In the data rows, the value 128 means zero.
Some points:
[115 100 103 115 108 132 111 136  93 143 140 119 124 133 115 138 172 150
 117 203 151 113 136 112 184 122 120  92 119 144 181 154  95 115 154 136
 110 118 139 150 132 110 125 100 136 112 158 109]
[107 174 112 121 143 126 135 173 131  90 126  92 158 114 122 139  96 118
 163 158 115 127 149 152 120 173 113 125 132 159 139 116 109 123 145 139
 140 160 167 116 117 138 142  96  92  84  94 145]
[109 100 115  75 138 147 130 137 114 142 125  97 123 116 123 146 105 116
 109 159 103 104 153 125  79 104 103 114 139  89 124  91 124 132  66  99
 162  93 117 163  99 107 103 125 121 140 115 123]
[141  96 140 122 139 154 134 140 163 159 120 122 157 183 129 173 156 161
 146 130 118 114  97 157  91 137 159  98 110  96 109 142 143 102 168  97
 130 149 164 119 161  94 174 135 152 121 119 117]
[130 126 107 151 165 136 108 131 116 132 115 118 100 145 103 149 141 107
 142 113  79 153  93 114 146 144 117 110 124 151 126 136 165 109 124 189
 129 119 107 143  71  88 114 153 154 117 116 114]
[162 126  89 150 125 120 134 158  98  83 155 139 154 141 157  94 136 129
  96 122 139 145 154 115 105 130 154 149 158 109 143 125 157  90 141 140
 155 124 163 142 139  96 104 110 161 155 118 153]
[116 159 182  94 155 123 152 103 121 146 112 130 150 121 176 143 132 112
 147 113 128 164  99 166 161 117 135 138 209 132 171 109 122 162 149 145
 129 110 142 162 163  88 127 122 112 118 142 147]
[140 154 121 143 152 139 102  84 142  99  67  91 143 111 126 107 165 121
  92 118 143 110 129 144 110 160 127 114 115 112 159 136  89 143 133 133
 175 143 123 133 127 137 130 164 156 152 150 103]
[136 155 156 182 121 132 119 128 127 173 152 164 111 170 128 112 135 133
 132 149 162 137 153  89 137 145 117 126 128 129 120 106 120 146 164 119
 222 123 101 115 124 114 177 178  96 129 103 116]
[112 163 147 138 107 148 131 152 139 153  79 161  94 106 101 125 116 127
 147 159 143 138 109 132 116 115 135 146 125 140 155 104 176  81 141 125
 126 125 163 131 143 184  96 139 147 169 130 122]
[101  96 142  89 152 144 111 150  95 122 131 124 129 110 144  81 131 130
 125 117 138  83  80  94 155 126 114 167 107 127 135 140 137 147 118 151
 133 137 136 103 158 127 131 155 152 115  58 113]
[178 121 173 127 123 129 129  99  81 126 158 131 112 128  82 137 161 142
 106 106 137 139 116 134  89 151 109  92 110 146 142  96 125 145 114 148
 112 131 141 139 131 153 119  88 112 131  76 114]
[131 161 110 131 136 148 113 119 119 126 168 108 119 123 115 154 150  77
 135 137 115 101 133  98 104  49 131 118 175 155 111 155  90 138 138 128
  98 150 155 125 125 139 146 146 138 161 104 118]
[109 178 160 131 118  94 101 157 112 135 165  97 163 131 136 147 113 153
 114 126 110 188 108 153 154 106 125 106  99 104 142 153 127 175 107 122
 132 157 132 110 124 121  77 159 142 140 127 126]
[158 149 123 108 132 108 139 117 145 125 163 174 132  92 131 140 156 143
 142 116 124  90 113 131 162 113 107 151  97  98 104 101 143 116 121 149
 152 146 182 130  92 141 131 121 126 149 179 141]
[125  95 125 100 122 131 115 109  95 136 114 162 178 197 114 118 107 110
 150 107 125 112 171 156 125 115 128 154 114 178 147 153 155 146 117 135
 146 123 154 128 108 161 120 136 122 147 157 131]
[117 120  82 105 126 115 122 128 119 115 105 136 120 124 141  99 109 116
 129  96 142 186  88 114 133 125  72  88 107 117  95 154 116 117 124 102
 125 113 142 156 142 128 166 113  77 166 124 118]
[130 151 118 157 117  94  94 146 106 112 104 163 109 127 105 159 132 110
 106 110 164 102 129 170 114 117 104 175 118 124 115 149 117 111 115  93
 104 103 123 155 137  93 132 143 118  74 117  97]
[145 102 141 169 119 116 106 166 130 134  65 139 123 116 165 118  91 133
  92 116 121 103 116 145 143  87 155 100 139 114 132 110 147 162 142 136
 125 152 107  83  91 123 129  75  83 140 127 122]
[ 95  96 136 157 165 158 141 115 180  98 159 112 151 113 112 130 179 151
 102 133 122 156 119 120 134 114 152 158 142 149 127 161 150 134 129  85
 140  90 141 130 108 153 130 116 102 105 117 125]
[143 139 122 134 158 146 145 140 154 100 128 120  95 174 131 115  92 187
 128 158 132 135 130 134 140 104 188 125 115 146  87 120  97 155 121 146
 129  89 145 171 150 145 150 124 162 113 140 106]
[116 153 181  98  97 161 125 133 140 105 115 149 127 119  85  71 121 122
 102 111 123 124 149  72  98 138 131  98 113 109 126 155 131 149 147 137
  91 124 146 122  83  82 122 141 123  99 149 135]
[147 107 123 127 149 142 152 117  95 122 118 121 105 123 156 113 155 108
 156 141 123 135 132 144 127 113 132 102 130 130  85 126 106  84 103 118
 134 123 135  80 161 134  62 154  82  75 156 121]
[132 138 104 104 101 100 118 116 148 107 141  97 114 143  82  84  96 149
 107 103  94  90  94 134 141 118 113 112 161 156 124  87 151 119 152  77
 145 125  94 104 149 116 121 118 128 120 148 113]
[152 104 136  90 138  92  82 129 112 128 132 160 122  81 139 141 122 124
 134 165 122 158 135 111 105 169 173 139 156 146 106 146 159 134 111 108
 134 171 116 136 123 148 156 134 149 124 158  99]
[ 91  98  86 113 117  54 150  95 164 124 123 120 108 129  92 131 123 118
 135 136 167 128 127 136 117 134 192 133 100 119 116  97 122 153 155 144
 118 124 131 105 129  90 111 145  98 149 104 135]
[137 128 145 136 125 107 146  96 119  99 118 119 108 109 178 151 121 117
 141 155  90 116 164 147 154 148 103 104 118 154 127 131 135 120 124  87
  96  61 149  90 132 103 152 142 149 154 103 142]
[116  85 132 158 137 151 140 133  90  98 147 135 114 119 126 133 103 137
 110 135  96 129 134 152 125 137 116 155 110 108 146 104 141 126 171 134
  96 167 102 162 135 167 150 181 106 150 167 172]
[127 121 144 124 162  80 159 117 114 171 112 105 137 136 129 118 117  82
  90 124 131 146 144 106 134 119  93 146 111 100  98 111 111 117 176 111
 121 120 128 124 106 167 127 105 173  87 125 119]
[127 131 126 112 113  95 128  93 142 122  99 116 130 161 166 151 106 209
 144 101 139 112 112  81 106 122 141 145 141 129 137 131  92  78 152 117
 118 136  98 125  79 135 109 135  97 122 110 130]
[ 78 105 124 154 155 127 130 130 147 163 164 151  97 104 133  79 129 150
 163  99  92 125 161 163 104 133 119 121 136 130 144 142  83 110 123 133
 120 137 137 137 123 117 126 102 156 135 125  86]
[ 84 147  86 116 113 159 115 100 113 133 126 148 128  96 153 176 136 170
 125 100 123 129 170 125 114 121 119 105 134 131  96 132 156 155 156 148
 136 108 112 118 166 138 109 108 149 103 119 140]
[ 93 147 113 133 119 136 156 157  93 134 130 135  87 164 135 123 162 124
 132 130 156 111  91 143 110 176 134 149 153 116 114 143 128 158 106 113
 119 131 113  97  96 157 137 104 153 156 166 180]
[ 88 132 156 185 116 111 114 108 114 113 121 117 181 125 132 123 131 109
 161 148 103 116 103  74 105 120 121 143  98 137 114  97 134 135  94 135
 112 127 112 142 164 103 119  84 128 133 160 125]
[148  99 154 124 169 119 107 187 153 106 144 145 137 122  92 168 110 112
 166  94 160 111 144  99 144 139 131 109 140 108 145 138 112 121 133 129
 132  95 104 124 153 156 109 127 135 162 155 158]
[151 133 112 127 126 164 166 132 130 150 143  89  81 114 141 166 102 107
 119  84 137 124 149  93 138 147 147 167  94 145 172 143 150 138 107 110
 131 162 146 130 144 108 131 115 116 129 161 109]
[192 135 112 108 135 148 117 149 150 171 124 139 139 119 112 119 126 146
 115 160 103 148 129 136 103 141 102 207 117 146 122 141 109 137 136 160
 106 109  97  90 147 113 123 119 111 169 152 156]
[152 135 113 163 122 134 110 110 143 177 164  91 158 104 144  96 100 120
 142 126 196 112 108 137  99 139 116  98 125 118 144 138 167 134 125 156
 118  89 122 132 108 149 156 160 125  97 137 124]
[144 156 139 136 129 108 138 125 121 175 122 113 133 123 109 105 146 141
 126 129  95  89 155 127 166 150 166 130 127 116 104 171 147 104 103 119
 122 139 124 173 145 149 129 123 107 142 107 180]
[147 106 109 132 101 102 127 171 195 136 118 156 114 145 161 123 165 123
 115 124 120 138 138 109 111 128  96 120 130 166 158 104 132 151  94 126
 108 159 136 150 143 155 116 160 144 108 128 180]
[126 138 137 115 157 173  98  74 156 110 156 144 107 145 139 121 109 101
 136 154 168 139 127 155 143 105 124 117  97 132 129 143 131 104 115 109
 131 174  94 137 127 104 113  87 153 119 103 170]
[106 141 138 104  85 122  95 124 137 117 123 115 126 147 123 132 132 117
  98 101 106 161 139 138 146 108 172 133 121  85 154  83 111  82  91 160
 119 107 102  82 135 150 186 118 108 110 123 120]
[122 150 131 123 145 125 208 124 146 102 114 143 165 143 123 145 131 134
 127 156 145 142 151 138 161 125  92 114 181 105 129 138 162 138  94 161
  98 164  94 109 147 125 135 128 120 140 118  73]
[145 115 148 109  51 149 169 153 131 106 137  99 142 108 151 125 158 106
 180 123 129 140 129 163 135 110 135 143 117 134 104 133 115 136 151 134
 138 124  79 162 106 124 123 122 144 131 111 100]
[142  94 107 168  77 159 135  96 128 145 118 156 157 110 101 144  82 110
 115 114 128 137 102 120 168 168 128 125 167 120 104 115  69 127 108 116
 140 130 147 122 119 127 120 148 147 108 105 133]
There is one direction along which these points spread out most. Take the direction at right angles to it along which they spread out most. Go by this last direction. How far along it is each point below, from 0 to 99? The average is 50, and the first point in the table lies past the average. One standard deviation of the points above along it is 16.
[152 135 113 163 122 134 110 110 143 177 164  91 158 104 144  96 100 120
 142 126 196 112 108 137  99 139 116  98 125 118 144 138 167 134 125 156
 118  89 122 132 108 149 156 160 125  97 137 124] 32
[147 107 123 127 149 142 152 117  95 122 118 121 105 123 156 113 155 108
 156 141 123 135 132 144 127 113 132 102 130 130  85 126 106  84 103 118
 134 123 135  80 161 134  62 154  82  75 156 121] 67
[ 95  96 136 157 165 158 141 115 180  98 159 112 151 113 112 130 179 151
 102 133 122 156 119 120 134 114 152 158 142 149 127 161 150 134 129  85
 140  90 141 130 108 153 130 116 102 105 117 125] 61
[145 102 141 169 119 116 106 166 130 134  65 139 123 116 165 118  91 133
  92 116 121 103 116 145 143  87 155 100 139 114 132 110 147 162 142 136
 125 152 107  83  91 123 129  75  83 140 127 122] 25
[192 135 112 108 135 148 117 149 150 171 124 139 139 119 112 119 126 146
 115 160 103 148 129 136 103 141 102 207 117 146 122 141 109 137 136 160
 106 109  97  90 147 113 123 119 111 169 152 156] 41
[112 163 147 138 107 148 131 152 139 153  79 161  94 106 101 125 116 127
 147 159 143 138 109 132 116 115 135 146 125 140 155 104 176  81 141 125
 126 125 163 131 143 184  96 139 147 169 130 122] 43
[117 120  82 105 126 115 122 128 119 115 105 136 120 124 141  99 109 116
 129  96 142 186  88 114 133 125  72  88 107 117  95 154 116 117 124 102
 125 113 142 156 142 128 166 113  77 166 124 118] 44
[147 106 109 132 101 102 127 171 195 136 118 156 114 145 161 123 165 123
 115 124 120 138 138 109 111 128  96 120 130 166 158 104 132 151  94 126
 108 159 136 150 143 155 116 160 144 108 128 180] 44
[145 115 148 109  51 149 169 153 131 106 137  99 142 108 151 125 158 106
 180 123 129 140 129 163 135 110 135 143 117 134 104 133 115 136 151 134
 138 124  79 162 106 124 123 122 144 131 111 100] 68
[130 126 107 151 165 136 108 131 116 132 115 118 100 145 103 149 141 107
 142 113  79 153  93 114 146 144 117 110 124 151 126 136 165 109 124 189
 129 119 107 143  71  88 114 153 154 117 116 114] 52
[127 131 126 112 113  95 128  93 142 122  99 116 130 161 166 151 106 209
 144 101 139 112 112  81 106 122 141 145 141 129 137 131  92  78 152 117
 118 136  98 125  79 135 109 135  97 122 110 130] 22
[ 93 147 113 133 119 136 156 157  93 134 130 135  87 164 135 123 162 124
 132 130 156 111  91 143 110 176 134 149 153 116 114 143 128 158 106 113
 119 131 113  97  96 157 137 104 153 156 166 180] 44
